One turning vector, and how many ticks it has turned
The counts run from 0 to 137.
[100 165 177 137  59 148  91 103 136 119  81 154 116 110 168 147  90 119
  84 161 144 102 126 124 161 122 102 127 130 120 152 152 140 131 118 129
 112] | 33
[129 153 167 173 114 118 120  89 143 137 106 155 164 176 177 123 121 154
 117 187 124 137 155  96 141 162  92 130 124 120 139 125 153 122 107 151
 157] | 95
[ 87 152 175 142  76 171 104  99 119 127 115 127  76 141 154 136 113 114
  83 192 120  91 123 105 143 133 121 111 152 131 147 157 150 134 131 126
 109] | 83
[114 141 153 184 151 153 135 107  89 120 144 125 129 134 158 121 129 146
 115 173 134 116 153 110 126 173 134 115 128 118 139 171 217 128 156 159
 123] | 116
[103 133 140 151 113 139 132 105 125 140 146 125 118 159 151 135  86 114
  98 183  81 149 138 138 174 171 131  99 167 106 134 167 179 155 116 108
 134] | 51
[120 161 190 159 108 133  96 135 116 114 101 163 156 116 189 128 132 164
 113 128 182 112 155 130 130 142 108 133  81 120 134 157 158 122 113 156
 117] | 65
[106 132 168 174  92 117  77 132 119 133 137 150 149 138 175 116 124 182
 104 156 160 135 161 129 168 155 116 127 108 112 119 185 118 132 106 133
 117] | 92
[127 161 151 120 121 155 105 126 117 145 128 160 169 124 167 149  67 105
  69 137 125 135 119 109 161 138 123 112 107 101 116 161 161 122  69  92
  98] | 4
[ 87 142 167 155 102 181  82  96 132 141 148 133  94 151 157 121 128 130
  68 175 129 121 127 115 114 156 145  99 152  93 136 128 179 128 144 137
 115] | 13
[154 129 162 146 131 132 151 132 122 170 133 136 144 147 185 140  86 143
 126 170 123 142 118 113 151 180 179 152 135 108 105 195 138 140 129 145
 110] | 48
[130 140 205 142 100 153  83 144 109 114 115 148 156 108 154 154 102 136
 110 129 161 111 124 154 137 176 136 139  81 111 151 183 162 112 151 166
 100] | 38
[155 153 174 160 118 133 111 111 135 134 122 167 174 185 155 150 104 160
 123 147 124 131 122 131 120 199 113 150 115 102 141 132 157 126 124 177
 146] | 68
[125 136 142 156  95 121 137 101 123 138  94 150 139 124 148 162  56 108
  86 143 110 149 145 156 172 161 121 122 155 106 169 166 170 149  97 118
 137] | 1
[148 138 168 165 129 142 119 128 128 152 153 125 144 179 178 134 119 163
 136 184 117 130 124 107 139 188 164 150 118 107 102 174 145 122 149 161
 131] | 118
[107 159 164 130 125 158  87 127 108 125 157 129 119 151 192 111 152 138
  97 166 120 112 108 102 142 154 128  96  93 106 102 161 186 135 131 125
 106] | 85
[144 137 161 160 138 137 125 106 117 134 150 130 128 174 177 109 131 157
 110 186 108 131 124 108 118 192 147 134 141 104 123 143 200 124 158 177
 138] | 117
[125 151 130 149 120 108 129 119 116 161 124 150 151 137 203 114 120 150
  95 174 113 142 141 101 181 142 119 107 121 108  91 174 165 138  84 105
 119] | 124
[136 181 177 119 119 153  74 131 113 123 116 167 156 110 183 135 132 146
  92 131 148 124 108 122 138 143 111 113  73 118 114 152 173 128 105 130
 113] | 135
[122 145 192 141  92 135 116 130 115 117 109 121 104 119 189 131 145 152
 136 178 146 105 121 123 157 161 144 146 113 118 112 185 145 134 164 185
  92] | 87
[119 171 164 118 117 162 127 101 119 133  87 140 126 110 160 155  90  82
  91 153 118 134 140 111 138 143 107 100 123 116 142 141 218 142 119 126
 118] | 105
[ 99 129 165 148 124 179  54 127 108 142 166 142 125 149 156 114 116 140
  65 148 127 111 120 128 133 165 126  98 123  97 126 153 166 112 127 118
 128] | 112
[ 99 131 154 189  92 122 114  85 134 157 120 131 135 196 157 129 105 147
 111 197 103 124 162  97 161 163 106 127 161 123 135 149 134 140 106 119
 149] | 122
[ 97 127 187 161  77 176  71 137 105 118 144 137 114 119 149 158  97 115
  99 146 157 107 139 135 141 161 134 123 116 119 146 188 137 116 137 126
  98] | 11
[115 136 193 126  92 165  77 142 134 125 137 139 128 111 159 163  91 116
  97 159 137 107  99 134 151 173 174 143 125 114 118 167 124 127 141 157
  88] | 10
[135 148 160 114 111 172 120 109 146 151 157 131 130 170 167 162  75  98
 108 184  79 141  99 115 146 184 150 123 143 119 129 152 161 142 143 125
 128] | 79
[134 153 145 147 154 150 122  96 119 171 135 163 164 142 170 127  81 120
  72 147 115 148 132  91 145 159 136 115 129  92 112 148 178 125  83 102
 138] | 74
[103 127 163 179 136 148 104 128  98 154 138 148 141 108 173 119  98 161
  65 147 172 141 147 129 128 146 159 129 135  85 124 176 153 121 100 120
 101] | 43
[105 112 149 197 105 110 135 146 105 139 137 120 126 121 177 120 104 154
 112 160 122 149 154 149 167 172 140 120 146 112 127 210 148 140 125 120
 117] | 120
[120 117 163 183 104 109 123 115 131 155 130 140 129 129 175 115 106 172
  99 170 131 144 141 131 162 172 163 143 158 116 119 182 108 144 119 139
 122] | 21
[103 167 154 136  76 137  88  92 124 128 104 140 113 106 144 133 101 116
  76 146 120 122 126 163 167 131 101  96 147 118 161 149 178 143 121 129
 125] | 132
[114 135 173 156 132 140 135 139  95 144 135 126 132 111 186 112 138 166
  95 162 156 131 149 112 133 155 149 125 108 114 118 193 190 126 153 152
  97] | 16
